One vector is turned by the same rotation once a tick. Each row is the vector after some number of ticks, and that number follows the row.
The counts run from 0 to 511.
[149 193 177 118 166 130 183 133 160 134 105 130 114 104 123 124 161 128
 136 135 119 162 135 149 104  98  82 139 110  91  84 120 164 152 163 104
 121 132 155 118 122  82 158 133 133 130  98 124 114] | 453
[115 167 116 106 122 156 101  80 151 117  93 160 154 125  86 119 136 129
 113 154  65 102 160 141 165 116 129 125 142 112 148  95 166 109 140  96
 149 106 165 126 146 139 115  76 108 114 101 104 113] | 426
[129 119 169 151  78 147 138 116 147 117 122 135 193 117 116 155 110 156
  76 109 111 148 121  89  93 131 127  97 146  54 134 144 112 169 103 108
 114 133 124 139 132 125 140  90 157  84 135 144 125] | 404
[107 124 163 141  93 145 152 143 141 102 113 140 163 104 119 133 123 114
 105 107 167 128  82 122  88 110  97  57 101 108 120  93  86 105 137 116
 158 149 120 171 115 117 164  94 162 116 107 125 140] | 130
[156 187 127 130  87 148 104 130 148 115 104 146 149 117 121 142 115 147
 133 145  61 188 114  90  83 137 138 159 140 140 129 168 138 130 160  97
 130 114 151  88 192 133 131 146 124 103  97 135 127] | 87
[121 147 136 173 135  97  70 122 140 129 108 147 153 106 127 167 173 121
 127 146 128 134 120 139 116 106 135  90 148 146  98 152 121 106 110  91
 185 154 109 142 141 142 167  76 152  91  91 108 170] | 501
[132 156 133  88 110 136 113 156 149 114  95 141 178 121 158 127 110 155
 140 100 104 159 172 119 122  87 132  86  97 107  99 122 154  79 161 114
 146  98 150 119 115 137 150  72 121  99  74 145 133] | 255
[162 165 155 188  51 129 142 148 149 146  97 144 204 123 109 143 125 105
 136 111 154 187  83  96  98 117 134 129 136 133 118 120 111 119  92 111
 151 135 101 116 117 152 165 152 140 132 117 135 138] | 163
[129 119 146 144  48 144 127 117 124 146 120 117 174 101 114 117 104 137
  89 135 104 135 127  68 104 147 106 108 160  74 148 122 128 175 122 121
 129 148 139 164 155 136 139  85 129  96 125 176 104] | 405
[146 148 159 120  99 162 131 109 156 122 122 101 150 122 120 140 130  82
 182 155 119 151 106 102 117 125 130 101 101 119  95 155 126 153 124 121
 142 173 125 149 151  92 145  70 128 165 106 123 186] | 330
[158 152 153 115 124 174 150 117 144  96  54 162 135  96  91 132 145 109
 102 160 104 139 146 149 101 120 165 104 121 132 140 106 121 156 115  92
 164 113 168 111 171 130 142 102 116 146  85 166 109] | 368
[106 117 186 144 125 159 138  96 160 109  89 163 194 123  83 134 129 104
 109 150  83  85 136 151  99 131 145 162 123 120 160  99 104 136 142  87
 136 147  96 107 148 127 140 119 123 140 105  94 129] | 480
[130 193 123 108 145 123  97  91 137 130  85 140 150  94 112 136 116  91
 173 181 121 139 119 126 138 151 138 110 144 134 148 147 151  90 113 113
 197 133 116 150 141 128 106  86 148 132 104  79 139] | 49
[142 146 159 107  89 148 139 131 144 131 110  72 181 102  98 132 101 128
 157 112 153 132 156  91 145 158 108 193 123 119 128 123 162 150 146 115
 143 161 143 152 178 126 152  99 142 186  76 124 127] | 276
[106 145 161 122 107 205 118 132 194 131 124  98 129 138 116 133 116 126
 107 138 102 121 138  87 137 103  74 138 115 101 125 115 176 170 139 121
 124 152 174 143 159 102 115  76 151 129  97 121 112] | 459
[139 155 166 118  77 194 132 149 154 123 109 129 142 123 120 107  97  95
 143 163 110 145 123 119  71 141 119 149  96 131 136 125 130 124 205 116
 132 119 142 102 124  93 129 114 138 143  79 106 129] | 199
[139 168 103  99 118 184 115  95 154 118 101 136 165 159  97 122 153 137
 113 159  71 132 103 116 155 108 134 130 132  96 161 137 131 178 126 100
 120 131 145 158 180 108 119  74 155 105 130 131  96] | 153
[129 157 144 120  75 121 138 104 138 142  70 142 184 104 128  85 108 130
 115 108 115 111 160  95  85 141 131 192 137 122 151  83 130 129 156  84
 146 129 119 146 153 150 121 117 130  88 100 130  96] | 28
[121 171 148 185 107  91  62 124 137 159 109 127 137 106 104 113 115 138
  96 145  96 139 135  91 141 130  73 127 164  80 132 115 183 101 146 147
 144 120 157 111  98 136 152 122 126  92  87 121 106] | 177
[112 187 153 142 111 112  88 168 121 138 108 148 178 119  84 100  89 101
  66 125 157 156 105 143  87 131 108 131 122 114 128 146 116  83 144 167
 127 154 118 133 114 131 172 150 178 132  79 113 127] | 378
[115 184 140 122 130 155 141 114 150 124 108 125 135 119  82 135 141  95
 165 129 119 103 111 118 173  98  83  81 114 109 131  96 180 125 119 150
 199 138 133 132 123 112 151  99 140 170 119 120 127] | 492
[116 188 129  95  88  90 103 132  94 133 117 120 201  92 126  87  96 131
 139 123 137 131  91 104  89 141 122 122 156 115 114 155 104  91 149 146
 142 154  92 172 160 120 161 114 157 128 104 125 131] | 268
[ 88 133 156 132 157 119 136  88 158 131 119 132 148 119 146 145 159 137
 130 131  82  98 125 115 111  83  92  96 121  73 111 131 132 173 116 122
 138 175 117 162 154  92 143  74 121  95 110 150 143] | 461
[111 177 147 136 124 130 119 109 152 146 124 159 112 135 120 120 155 122
 146 148  94 139 104 144  86 128  64 169 111 150 130 105 149 138 198 116
 123 145 146 136 160 113 161 140  99 151  59 131 130] | 141
[ 90 168 142 158 119 112  80 136 154 126 139 141 156 117 157 150 148 134
 125 132  97 144 101  99  94  95  87  84 146  91 110 153 123 126 130 120
 159 147 103 154 124 105 133  82 168  57 136 108 153] | 13
[144 159 169 134 119 158 138 100 121 114  91 132 133  90  74 140 114  73
 118 152 159 134 129 154  99 154 155 104  97  98 113 121 125 144 109 134
 163 158 130 149 128 105 144  72 147 154 109 114 140] | 440
[136 182 149 115 109 173 140 120 167 106  89 150  85 116 116 104 124  87
 112 115  90 162 174  96  88 115 135  96 101 116 105 127 152 141 126 114
 154 141 167 117 149 104 112 102 137 139  88 170 145] | 257
[110 186 157 136 154 111  97  85 148 146 118 114 143 146  98 113 135 105
 170 143 109 149  68 111 135 133  94 172 115  93 120 151 144 146 138 139
 123 169 115 155 157  74 151 137 110 155  78 119 163] | 213
[129 161 170 164  90 123 124 172 134 160  81 140 189  76 127 120  71 126
 101 141 140 153 115 124 104 115 106 113 150  98 137 139 121 118 116 167
 137 133 133 123 119 158 158 165 113 133 104 150 103] | 235
[116 110 171 173 132  86 109  75 120 143 112 154 156 139 106 109 148 118
 111 121 131 119 122 132  83 151 119 145  81  97 112 106 107 127 169  98
 121 171 130 170 140 103 151  99 100 102  60 121 153] | 136
[ 96 119 174 155 131 113 130  93 128 145  89 155 183 115 109 128 108 115
 107 161 131 127  85 139  87 158 118 144 124  85 164 136  72 165 112 132
 112 169 109 181 167 118 134 123 112 110  91 131 121] | 409
[164 172 139  91  70 160 145 125 121 122 104 157 145 102 105 115 103 141
 137 152 107 166 122 146  77 152 118 133 112 133 130 120 133 121 214 112
 119 110 158 113 141 114 151 105 132 116  91 122 102] | 198
[154 173 144 109  84 101 132 127 104  94 114 153 152  73 105 130 120 158
 134 133  94 162 127 130  68 155 138 108 139 143 102 144 118  99 195 107
 153 118 141 105 155 122 173 105 130  98  91 132 131] | 197
[134 132 175 164  95 124 125 121 121 137 106 158 181  80 118 125 140 130
  87 134 145 131 179 132 106 133 156  79 136  71 112 100 123 121 132  97
 125 113 132 126  90 132 157  79 137 111  92 143 118] | 59
[130 180 129 125 138 144  55 114 131 117 104 124 123  73 113 133 138 139
  96 201  73 122 129 120 127 156 116  87 179 115 151 146 130 124 141 112
 165 107 174 126 153 132 133  89 143 113  99 102 117] | 120
[143 164 157 100 110 141 161 124 130  95  73 137 148  88  97 110 113 101
 147 122 130 112 146 130 105 136 115 112 109 120 131  80 155  79 183 111
 180 121 146 105 106 116 135 106 123 139  87  91 122] | 309
[132 178 161  84 110 153 187 125 136  85  70 123 173  81  92  96  92 109
 128 123 101 111 132 100  97 135 133 109 144 101 138 133 139 154 107 125
 174 140 118 121 183 116 135 124 139 158 135 147 115] | 94
[117 205 127 144 103 116 131 131 178 172 102 157 152 102 145 123  84 142
 122 129  94 155 149  91 118 107  89 133 165  91 132 124 191 125 107 131
 138 119 127 137 119 161 118 124 111  95 111 133 104] | 288
[117 154 171 155 125 128  89 118 173 131 142 177 121 146 122 158 119  99
 145 135 103 167 123 120  95 121 122 101  96 119 101 134 144  86 162 124
 131 132 129  96 103 124 143  97 108 138  58 114 189] | 253
[156 160 148 124 119 151 152 106 150 132  91 117 172 102 137 124 186 122
 157 176 117 137 104 148 102 119 127 152 141 136 124 119 104 184 147  58
 137 145 129 156 181 107 165  95 129 120 104 123 115] | 336
[165 128 151 119  90 151 171 137 127  80  89  93 155  99 115 151 133 156
 140 103 123 153 115  72  91 140 133 129 122 132 127 131 116 164 137  96
 192 138 148 163 191 115 161  89 138 107 110 160 119] | 22
[146 176 169 128 143 151  96 144 159 114  97 103 129  88 160 135 133  94
 171 182 128 159 129 116  95 147 149 118 114 128 122 157 134 123 157  88
 173 122 144 113 115  93 130  96 154 114  85  77 152] | 505
[124 190 133 147 130 121  92 155 141 157  94 110 143  92 116 111 108 137
 136 149 100 119 131 100 156  97  66 119 156 101 128 120 194 103 151 163
 168 115 164 124 111 126 149 115 127  99 102 117  96] | 178
